Here are some numbered points:
tensor([-0.41, 0.46, -0.43, 1.03, 1.08, -0.33, 1.06, -0.30, -0.52, 0.04, -0.30, 1.46, -0.01, 0.24, 0.65, 1.70]) 0
tensor([-0.15, -0.56, 2.55, 0.82, 0.74, -0.71, -0.11, 1.01, -0.83, 0.45, -0.06, 0.59, 0.13, 2.67, -0.57, 1.14]) 1
tensor([-1.75, -0.44, 3.97, -1.64, 0.35, -0.93, -1.48, 0.44, 0.33, 0.42, 0.76, -1.12, 0.18, 2.07, -0.89, -1.07]) 2
tensor([1.10, 0.01, 2.67, 0.73, 2.00, -1.08, 0.85, -0.19, -0.33, -0.62, -0.05, 0.93, -0.11, 2.23, 1.15, 0.91]) 3
tensor([-1.47, -1.30, 7.18, -1.75, 1.40, -2.65, -2.21, 0.84, 0.72, -0.04, 1.02, -1.73, 0.51, 4.94, -1.25, -0.19]) 4
tensor([-0.54, -0.22, -0.40, -0.60, 0.19, 0.35, 0.02, -0.34, 0.36, 0.37, 0.47, 0.67, -0.09, -0.29, 0.35, 0.17]) 5
tensor([0.78, 0.24, 2.43, 0.65, 1.35, -0.82, 0.39, 1.16, -1.42, -1.45, 0.39, -0.24, -0.34, 1.97, -0.02, -0.87]) 6
tensor([-0.63, 0.77, -2.24, 0.06, 1.55, 0.58, 1.46, -1.59, 1.26, 0.77, 0.63, 2.20, -0.61, -1.26, 2.20, 1.50]) 7
tensor([-1.74, -0.64, -2.71, -1.92, 1.57, 2.12, 1.38, -1.86, 1.68, 1.00, 2.13, 2.32, -0.12, -1.61, 2.85, 0.85]) 8
tensor([-0.61, 0.18, -1.20, -0.74, 0.26, 0.47, 0.27, -0.51, 0.55, 0.72, 1.00, 0.87, -0.47, -0.53, 0.40, 0.38]) 9
tensor([-1.02, -0.25, 0.89, -0.71, 1.98, 0.05, 0.55, -0.55, 0.97, 0.29, 0.48, 1.24, 0.32, 0.50, 2.11, 0.60]) 10
tensor([-1.07, 0.01, -1.59, -0.86, 0.59, 0.68, 0.41, -0.58, 0.50, 0.40, 0.65, 1.16, -0.14, -0.84, 0.60, 0.10]) 11
tensor([-3.53, -1.35, 3.37, -4.82, 1.66, -0.45, -2.22, -1.14, 3.56, 1.85, 2.81, 0.45, -0.50, 1.81, -0.02, -0.22]) 12
tensor([-0.08, 0.57, 0.84, 0.54, 0.52, -0.69, 0.77, 0.23, -0.31, -0.17, 0.09, -0.32, 0.20, 0.80, 0.20, 0.65]) 13
tensor([-0.88, 0.51, -0.43, -0.14, 0.23, -0.70, 0.68, 0.21, -0.46, 0.16, 0.59, -0.19, -0.05, 0.46, -0.58, 0.60]) 14
tensor([-3.11, 0.29, -0.77, -0.19, 3.00, -1.21, 1.74, -1.33, 0.98, 1.14, -0.50, 2.73, -0.29, 0.02, 2.01, 2.47]) 15
tensor([-1.02, 0.31, -1.79, -0.32, -0.93, 0.83, 0.51, 0.77, -0.88, 0.38, 0.70, -0.13, -0.23, -0.64, -0.97, -0.78]) 16
tensor([-0.65, -0.28, 0.01, -0.39, 0.00, 0.45, 0.10, 0.17, 0.30, 0.91, 0.78, 0.24, -0.71, 0.04, 0.73, -0.12]) 17
tensor([-0.37, -0.08, 0.98, -0.04, -1.70, 0.34, -0.22, 1.16, -1.91, 0.19, 1.85, -1.38, -0.59, 1.22, -1.52, -1.23]) 18
tensor([-0.53, 0.80, 0.56, 0.28, 0.58, -0.87, 0.73, 0.24, -0.65, -0.46, 0.25, -0.03, 0.21, 0.64, -0.13, 0.26]) 19
tensor([-0.23, 0.43, 0.78, 0.17, 0.26, -0.53, 0.36, 0.07, -0.62, -0.20, 0.49, -0.26, 0.02, 0.68, 0.13, 0.12]) 20
tensor([-2.19, 0.28, 3.13, 0.37, 1.30, -2.49, 0.62, 0.69, -1.64, -1.34, -0.63, -0.44, 1.77, 2.50, -0.70, 1.52]) 21
tensor([-0.49, -0.13, 1.36, 0.15, 0.15, -0.67, -0.07, 0.22, -0.66, -0.11, 0.04, -0.09, 0.58, 0.90, -0.55, 0.33]) 22
tensor([0.25, -0.21, 1.46, 0.35, 0.83, -0.01, 1.03, 0.91, -0.10, -0.62, 0.07, 0.02, 0.31, 1.03, 0.22, 0.48]) 23
tensor([0.06, -0.25, 1.90, 0.05, -0.61, -0.36, -0.66, 0.71, -0.82, -0.25, 0.55, -0.86, 0.10, 1.25, -0.76, -0.51]) 24
tensor([-0.32, -0.87, 2.68, -0.03, 0.20, -0.46, -0.75, 0.30, -0.34, 0.15, 0.06, -0.24, 0.20, 1.40, 0.41, 0.05]) 25
tensor([0.57, -0.07, 0.90, 0.26, 0.54, 0.42, 0.67, 0.71, -0.26, -0.21, 0.07, 0.18, -0.21, 0.48, 0.58, -0.19]) 26
tensor([0.08, -0.29, 0.31, -0.01, 0.91, 0.24, 0.85, -0.16, 0.40, 0.07, 0.21, 0.57, -0.18, 0.11, 1.52, 0.57]) 27
tensor([-0.37, -0.16, -0.54, 0.12, 2.55, 0.30, 2.37, -0.63, 1.16, -0.33, -0.11, 2.04, -0.56, -0.51, 3.54, 1.05]) 28
tensor([0.24, -0.10, 0.81, 0.14, 0.48, -0.23, 0.77, 0.44, 0.23, -0.29, 0.33, -0.04, 0.02, 0.78, 0.32, 0.68]) 29
tensor([-0.42, -0.01, -0.10, -0.20, 0.55, 0.30, 0.79, 0.64, 0.03, -0.33, 0.13, 0.51, -0.10, 0.44, 0.04, -0.01]) 30
tensor([-1.07, 0.06, -3.77, -0.82, 1.11, 1.37, 2.87, -0.77, 1.51, 1.49, 2.20, 2.55, -1.88, -1.70, 2.59, 2.20]) 31
tensor([-1.05, 0.60, -1.69, -0.74, 0.51, 1.75, 1.28, 1.13, 0.47, -0.03, 1.15, 0.83, -1.29, -0.84, 0.52, -1.61]) 32
tensor([-0.14, 0.40, -0.64, -0.37, 0.19, 0.58, 0.65, 0.49, 0.34, 0.08, 0.74, 0.21, -0.69, -0.20, 0.27, -0.53]) 33
tensor([0.04, 0.20, -0.60, -0.02, 0.01, 0.33, 0.74, 0.38, 0.19, 0.23, 0.78, 0.21, -0.42, 0.08, 0.19, 0.31]) 34
tensor([-0.87, 0.71, 0.08, 0.27, 0.55, -0.60, 1.05, 0.11, -0.44, -0.59, 0.33, -0.09, -0.06, 0.33, 0.16, 0.38]) 35
tensor([-1.56, 1.25, -0.40, 0.12, 0.01, -0.88, 1.61, 0.13, -1.37, 0.73, 2.34, -0.34, -0.39, 0.92, -1.13, 1.60]) 36
tensor([-0.51, -0.15, 0.68, -0.31, -0.67, -0.19, -0.32, 0.95, -0.72, -0.05, 0.69, -0.78, -0.09, 0.73, -1.17, -0.44]) 37
tensor([-0.78, 0.47, 1.49, 0.71, -0.53, -1.60, 0.97, 0.80, -1.71, 0.70, 1.84, -0.68, -0.47, 1.28, -1.89, 1.58]) 38
tensor([-0.10, -0.01, -0.04, -0.16, -0.95, 0.52, -0.11, 0.71, -0.74, 0.36, 1.03, -0.67, -0.63, 0.09, -0.72, -0.76]) 39
tensor([-0.31, -0.04, 0.41, 0.12, 0.77, -0.27, 0.14, 0.37, 0.01, -0.01, -0.46, 0.34, 0.11, 0.56, 0.03, 0.24]) 40
tensor([-0.13, 0.88, 2.07, 0.92, 0.37, -1.06, 0.73, 0.46, -1.59, -0.26, 1.64, -0.94, -0.24, 1.02, -0.06, 0.86]) 41
tensor([-0.33, -0.12, -0.12, -0.38, -1.07, 0.60, -0.28, 0.84, -0.96, 0.24, 0.75, -0.59, -0.39, -0.17, -0.83, -1.24]) 42
tensor([-1.59, 0.55, -2.23, 0.40, 0.18, 0.15, 1.28, 0.47, -0.62, 0.57, -0.30, 0.86, -0.39, -0.82, -0.27, 0.59]) 43
tensor([-0.58, 0.22, -0.94, -0.27, -0.63, 0.55, 0.19, 0.55, -0.65, 0.05, 0.61, -0.26, -0.28, -0.28, -0.37, -0.93]) 44
tensor([-0.92, 0.90, -0.56, 0.75, 0.95, -1.01, 1.04, -0.40, -0.09, 0.00, -0.25, 0.64, 0.03, -0.03, 0.09, 1.48]) 45
tensor([-0.60, 0.83, 0.26, 0.99, 0.92, -0.85, 1.03, -0.33, -0.22, 0.17, 0.32, 0.61, -0.35, 0.34, 0.68, 1.48]) 46
tensor([-3.07, 0.17, -3.50, -2.61, 4.00, 0.55, 2.13, -3.16, 4.21, 2.35, 1.15, 4.84, -1.60, -1.94, 4.43, 2.74]) 47
Which point above is nearest to each new point by angle? Its number follows each.
tensor([-0.93, 0.09, 0.97, 0.25, 0.45, -0.93, 0.15, 0.22, -0.76, -0.26, 0.01, -0.14, 0.53, 0.85, -0.53, 0.33]) 21
tensor([0.16, -0.18, 0.84, 0.15, 0.39, 0.03, 0.33, 0.43, -0.08, -0.38, 0.09, -0.10, 0.08, 0.48, 0.37, 0.01]) 23
tensor([-0.75, -0.16, -0.89, -0.21, 1.31, 0.40, 2.12, -0.40, 1.30, 1.16, 1.99, 1.95, -1.51, 0.20, 2.57, 2.41]) 31
tensor([-0.58, -0.29, -1.19, -0.48, 0.78, 0.73, 1.40, -0.19, 0.77, 0.74, 1.08, 1.67, -0.71, -0.39, 1.54, 1.42]) 31
tensor([-0.46, 0.15, -1.09, -0.21, 0.74, 0.42, 0.81, -0.47, 0.50, 0.40, 0.34, 0.91, 0.05, -0.44, 0.91, 0.47]) 7
tensor([-0.71, 0.93, -0.09, 0.79, 1.68, -1.26, 2.23, 0.24, -0.71, -0.87, 0.47, 0.61, 0.16, 1.54, 0.93, 1.09]) 35
tensor([0.22, 0.21, -0.10, 0.11, 0.16, 0.15, 0.92, 0.60, -0.03, -0.14, 0.63, 0.14, -0.40, 0.34, -0.01, 0.41]) 34
tensor([-0.63, -0.72, 0.65, -1.06, 2.64, 0.37, 0.09, -1.49, 1.64, 0.47, 0.54, 2.10, 0.14, 0.07, 2.52, 0.69]) 10
tensor([-1.27, -0.93, 2.82, -1.10, 3.19, -0.68, 0.79, -0.41, 1.50, -0.32, -0.06, 1.86, -0.34, 1.20, 3.80, 0.68]) 10
tensor([-0.53, -0.64, 2.24, -0.04, -0.79, -0.78, -0.92, 1.11, -1.42, -0.32, 0.11, -1.02, 0.50, 1.68, -1.76, -0.80]) 24
tensor([-1.82, -0.65, -1.14, -1.63, 2.65, 1.42, 0.65, -2.57, 2.76, 2.08, 1.11, 3.58, -0.85, -1.27, 4.31, 1.29]) 47
tensor([-1.30, -0.58, -0.74, -1.65, 0.24, 1.13, -0.18, -0.59, 0.11, 1.19, 1.44, 1.41, -0.37, -0.87, 0.43, 0.12]) 5
tensor([-0.70, 0.56, -1.24, -0.03, 1.08, -0.02, 0.76, -0.78, 0.70, 0.21, 0.13, 1.22, -0.37, -0.60, 0.91, 0.95]) 7
tensor([-0.40, 0.05, 0.45, -0.03, -0.02, -0.52, 0.32, 0.28, -0.34, 0.00, 0.31, -0.17, -0.01, 0.42, -0.27, 0.45]) 38
tensor([-0.17, 0.35, -0.59, -0.17, 0.97, 0.09, 1.19, -0.21, 0.60, 0.07, 0.55, 0.80, -0.78, -0.14, 1.34, 0.54]) 28
tensor([-0.48, 0.90, -0.64, 0.24, 0.22, -0.26, 1.13, -0.03, -0.64, 0.27, 1.18, -0.07, -0.46, 0.24, 0.06, 0.34]) 36
tensor([0.20, 0.18, -0.72, -0.87, 0.52, 1.94, 1.45, 1.12, 0.34, 0.58, 1.69, 0.48, -1.17, -0.39, 0.84, -0.65]) 33
tensor([-2.25, 0.63, -4.36, -1.31, 1.40, 1.70, 1.71, -1.65, 1.72, 0.92, 0.97, 2.90, -0.35, -2.10, 1.90, 0.41]) 11
tensor([-0.59, -0.51, 0.71, -0.14, 0.96, -0.12, 0.70, -0.17, 0.40, 0.32, 0.19, 1.24, -0.07, 0.63, 1.27, 1.10]) 10
tensor([-1.21, 0.24, 0.08, 0.11, -0.16, 0.20, 0.59, 0.25, -1.21, 0.77, 1.15, -0.15, -0.23, 0.42, -0.22, 0.02]) 36
tensor([-0.28, 0.21, -0.45, -0.22, 0.99, 0.00, 1.03, -0.17, 0.81, -0.08, 0.45, 0.85, -0.58, -0.26, 1.68, 0.64]) 28
tensor([-0.80, 0.27, 0.45, 0.03, -0.07, -0.59, 0.43, 0.18, -0.91, 0.46, 0.93, -0.23, -0.16, 0.75, -0.85, 0.80]) 38
tensor([-0.79, 0.38, -1.49, -0.07, 0.92, 0.40, 0.75, -0.74, 0.59, 0.37, 0.09, 1.39, -0.30, -0.88, 0.95, 0.74]) 7
tensor([-1.46, 0.12, -1.63, -0.63, 2.14, 0.27, 1.35, -0.67, 1.37, 0.32, -0.41, 1.68, 0.67, -0.54, 1.75, 0.89]) 47
tensor([-1.60, 0.50, -0.96, 0.36, 0.51, -0.06, 1.66, 0.20, -0.85, 0.17, 0.65, 0.71, 0.75, -0.18, 0.15, 1.06]) 43
tensor([-1.93, 0.33, -3.42, -1.19, 1.64, 1.52, 1.27, -1.42, 1.39, 0.63, 0.75, 2.29, 0.02, -1.89, 1.87, 0.07]) 11
tensor([-0.66, 0.16, -0.45, -0.25, 1.09, -0.23, 0.72, -0.33, 0.70, -0.12, -0.18, 0.57, 0.11, 0.10, 0.84, 0.63]) 15
tensor([-1.32, -0.72, 2.60, -2.41, 1.10, -0.39, -1.46, -0.51, 1.78, 0.48, 1.12, -0.07, 0.00, 1.25, 0.64, -0.56]) 12
tensor([-0.45, 0.13, -0.22, 0.08, 1.17, -0.46, 0.69, -0.31, 0.53, 0.24, -0.24, 0.94, -0.04, 0.21, 1.17, 1.02]) 15
tensor([-1.57, 0.47, -0.11, 0.46, 0.19, -0.71, 0.99, -0.13, -1.12, 0.70, 1.62, 0.08, 0.22, 0.35, -0.35, 1.16]) 36
tensor([-0.51, 0.04, 0.02, 0.91, 0.67, -0.39, 0.72, -0.16, -0.65, 0.34, -0.20, 1.33, 0.08, 0.47, 0.51, 1.55]) 0
tensor([-0.25, -0.06, -0.22, -0.46, 0.76, 0.10, 0.20, -0.52, 0.67, 0.32, 0.37, 0.87, -0.23, 0.12, 0.66, 0.69]) 47
tensor([0.26, 0.61, 2.13, 0.43, 0.58, -0.85, 0.46, 1.13, -1.99, -1.00, 0.51, -0.04, -0.76, 2.02, -0.44, -0.57]) 6
